Small tables with named rows and columns. After each table, cells are looked up by row and column.

Sazode.tsv
	Rigir	Tokev	Durom	Zapi	Tezo	Zep	Zasusuk	Sefuse	Det	Faf
Logogu	44	23	17	50	40	29	55	40	37	22
Mam	33	59	63	47	59	62	34	55	42	62
Nipa	28	55	56	44	56	55	34	58	42	58
Nal	42	29	21	41	34	24	53	46	45	27
Vobu	50	48	43	37	34	34	47	52	55	47
Kiv	33	55	54	37	47	47	37	60	49	57
Gizok	61	22	15	49	30	22	63	32	46	19
Sikerer	99	33	27	48	14	21	72	23	63	28
Sibe	25	47	49	51	61	58	35	53	33	50

Zasusuk of Kiv is 37
Det of Vobu is 55
Det of Mam is 42
Zapi of Mam is 47
Zasusuk of Sibe is 35
Tokev of Sibe is 47
Zasusuk of Nipa is 34
Rigir of Nipa is 28
Durom of Logogu is 17
Sefuse of Logogu is 40
Zep of Nal is 24
Sefuse of Nipa is 58
Zapi of Sikerer is 48
Zep of Sikerer is 21
Faf of Nipa is 58
Faf of Sikerer is 28
Tezo of Vobu is 34
Tezo of Nal is 34
Durom of Sikerer is 27
Tezo of Kiv is 47

Gekeva =
columns: Viz, Las, Lipe, Vor, Zer, Gubebo, Gal, Satolet
Tuke: [114, 135, 138, 135, 141, 109, 115, 129]
Noz: [87, 150, 149, 141, 150, 119, 101, 115]
Metasa: [154, 118, 145, 123, 140, 93, 125, 167]
Lilurug: [70, 169, 168, 167, 178, 108, 86, 121]
Budu: [45, 182, 183, 181, 200, 100, 69, 128]
Lidabev: [102, 139, 137, 133, 137, 114, 113, 117]
Med: [118, 123, 124, 120, 124, 116, 119, 117]
Pudugag: [114, 135, 138, 135, 141, 109, 115, 129]
Zuv: [104, 156, 155, 144, 144, 124, 89, 123]

What is the Vor of Lidabev in Gekeva?
133
What is the Lipe of Budu in Gekeva?
183
What is the Gal of Zuv in Gekeva?
89
What is the Lipe of Lilurug in Gekeva?
168
What is the Gubebo of Zuv in Gekeva?
124
What is the Lipe of Med in Gekeva?
124
What is the Gubebo of Pudugag in Gekeva?
109
What is the Gubebo of Lilurug in Gekeva?
108
Row with the largest Las: Budu

Fenesis =
columns: Fisur, Zeg, Netadod, Deruk, Mikab, Kitagez
Sozuto: [69, 99, 97, 78, 105, 88]
Zive: [38, 45, 71, 23, 66, 216]
Botap: [98, 63, 48, 65, 98, 103]
Ginavo: [69, 79, 49, 47, 122, 73]
Lezi: [38, 51, 50, 13, 87, 171]

Zeg of Botap is 63
Deruk of Sozuto is 78
Zeg of Sozuto is 99
Zeg of Ginavo is 79
Mikab of Zive is 66
Fisur of Lezi is 38

Vonol =
,Gemar,Ninom,Razet,Monu,Vogis
Zez,121,116,122,121,122
Nipuzo,59,139,183,44,56
Lun,120,107,124,107,99
Zop,120,121,121,121,122
Nerodi,183,67,56,241,145
Mepof,119,119,121,121,122
Fetuzaf,114,123,114,119,112

Monu of Mepof = 121
Monu of Lun = 107
Monu of Zop = 121
Gemar of Fetuzaf = 114
Razet of Lun = 124
Vogis of Nerodi = 145
Razet of Nerodi = 56
Gemar of Zez = 121
Ninom of Nipuzo = 139
Razet of Zez = 122
Monu of Zez = 121
Razet of Fetuzaf = 114
Vogis of Fetuzaf = 112
Ninom of Zez = 116
Ninom of Zop = 121
Which row has the largest Vogis? Nerodi

Tofeluz =
cols = Lezo, Tedevo
Zikiriv: [69, 157]
Fisimo: [206, 99]
Tal: [105, 194]
Nuf: [120, 171]
Seva: [79, 107]
Zag: [63, 126]
Mubad: [81, 106]
Ros: [84, 169]
Losipa: [141, 129]

What is the Lezo of Mubad in Tofeluz? 81
What is the Lezo of Nuf in Tofeluz? 120
What is the Tedevo of Seva in Tofeluz? 107
What is the Lezo of Losipa in Tofeluz? 141
What is the Lezo of Ros in Tofeluz? 84
What is the Lezo of Seva in Tofeluz? 79
What is the Tedevo of Fisimo in Tofeluz? 99
What is the Tedevo of Zag in Tofeluz? 126
What is the Tedevo of Ros in Tofeluz? 169
What is the Tedevo of Zikiriv in Tofeluz? 157
What is the Tedevo of Nuf in Tofeluz? 171
What is the Tedevo of Mubad in Tofeluz? 106
What is the Lezo of Tal in Tofeluz? 105
What is the Tedevo of Tal in Tofeluz? 194
What is the Lezo of Fisimo in Tofeluz? 206
Row with the largest Lezo: Fisimo

